In the rows, zero is written as 128.
Rotation paths and how fast each direction turns (degrees per step)
Each turn is a multiple of 5 degrees from 10 to 175, or 0.
Each row of a path follows its step; steps can be skipped.

step 0: [118 128 120 120 129 132 127 122 137 125 114 128 119 124 122 132 132 141
 141 132 135 133 128 125 122 127 120 129 133 124 121 137 130 123 130 130
 123 135 135 129 122 132 130 118 137 130 126 136 127 125 129 115 120 119
 132]
step 1: [125 134 127 117 120 120 131 123 140 133 134 125 133 122 121 120 121 125
 133 128 123 133 127 125 123 121 119 128 132 134 135 133 120 131 134 108
 128 138 118 121 131 126 135 133 127 129 128 136 122 135 132 127 130 132
 128]
step 2: [121 128 134 120 131 120 135 127 134 125 127 138 128 124 134 124 125 140
 123 128 130 125 127 118 124 141 127 126 134 131 129 137 142 117 128 122
 130 134 146 132 127 128 132 130 137 125 132 129 127 136 124 131 133 116
 126]
step 3: [124 135 126 122 126 130 135 124 143 133 127 128 121 124 127 131 131 133
 132 126 127 132 131 132 128 118 120 125 126 121 125 128 124 144 131 123
 125 131 133 128 128 140 127 126 141 124 121 137 132 125 127 145 137 125
 140]
step 4: [125 125 116 126 120 128 128 121 128 128 131 140 124 123 121 128 121 142
 131 129 130 136 133 122 122 126 127 121 133 123 124 138 129 131 126 115
 131 135 129 125 125 128 133 119 129 139 135 125 136 142 128 114 124 123
 128]
step 5: [119 135 132 124 126 116 132 122 130 135 133 119 121 125 125 119 134 130
 136 131 124 127 129 129 127 123 119 131 139 138 132 135 130 122 127 126
 126 141 134 130 116 137 128 129 129 130 118 133 117 141 132 137 127 126
 127]
step 6: [124 125 125 117 132 123 123 123 137 133 118 130 124 123 127 128 129 138
 126 125 132 129 114 119 125 133 120 118 132 138 126 131 122 132 136 114
 126 126 140 121 133 127 135 122 136 120 130 128 132 126 118 127 135 121
 125]
step 7: [122 129 129 120 120 126 134 127 139 118 126 130 130 121 125 121 131 138
 126 133 129 135 133 123 120 118 123 121 126 119 132 138 131 132 118 116
 126 128 126 132 129 133 114 126 136 131 133 134 121 134 137 139 134 132
 130]
step 8: [128 132 121 119 120 123 128 121 126 145 130 132 123 127 123 134 120 136
 131 127 137 126 132 124 126 128 128 138 135 126 125 135 132 134 132 120
 137 131 138 126 116 138 130 138 137 126 135 129 132 134 129 127 123 115
 126]
step 9: [120 132 125 120 136 127 137 117 132 126 116 128 124 130 121 121 131 135
 140 125 123 121 131 129 123 114 116 127 134 129 126 126 131 123 129 121
 121 140 134 121 135 127 125 119 135 130 116 127 128 135 130 125 129 128
 134]
step 10: [119 127 131 121 121 120 124 136 133 128 135 132 135 124 127 126 129 138
 131 131 130 135 130 127 120 136 120 117 128 138 132 137 120 134 132 112
 125 141 123 126 126 132 130 128 131 114 131 137 133 133 124 126 124 119
 125]
step 11: [122 125 121 119 129 122 134 120 137 132 123 128 129 110 129 125 126 130
 115 129 128 132 131 121 126 126 113 130 132 127 124 135 144 124 132 127
 131 135 137 136 122 132 124 127 134 134 131 131 122 127 132 133 140 127
 129]
[125 130 123 129 124 130 128 128 129 128 127 129 128 126 127 128 127 126
 129 124 128 129 126 128 130 128 128 130 127 130 126 130 129 128 127 129
 130 127 127 128 126 129 127 130 128 130 131 130 127 129 132 125 127 131
 127] -> 100
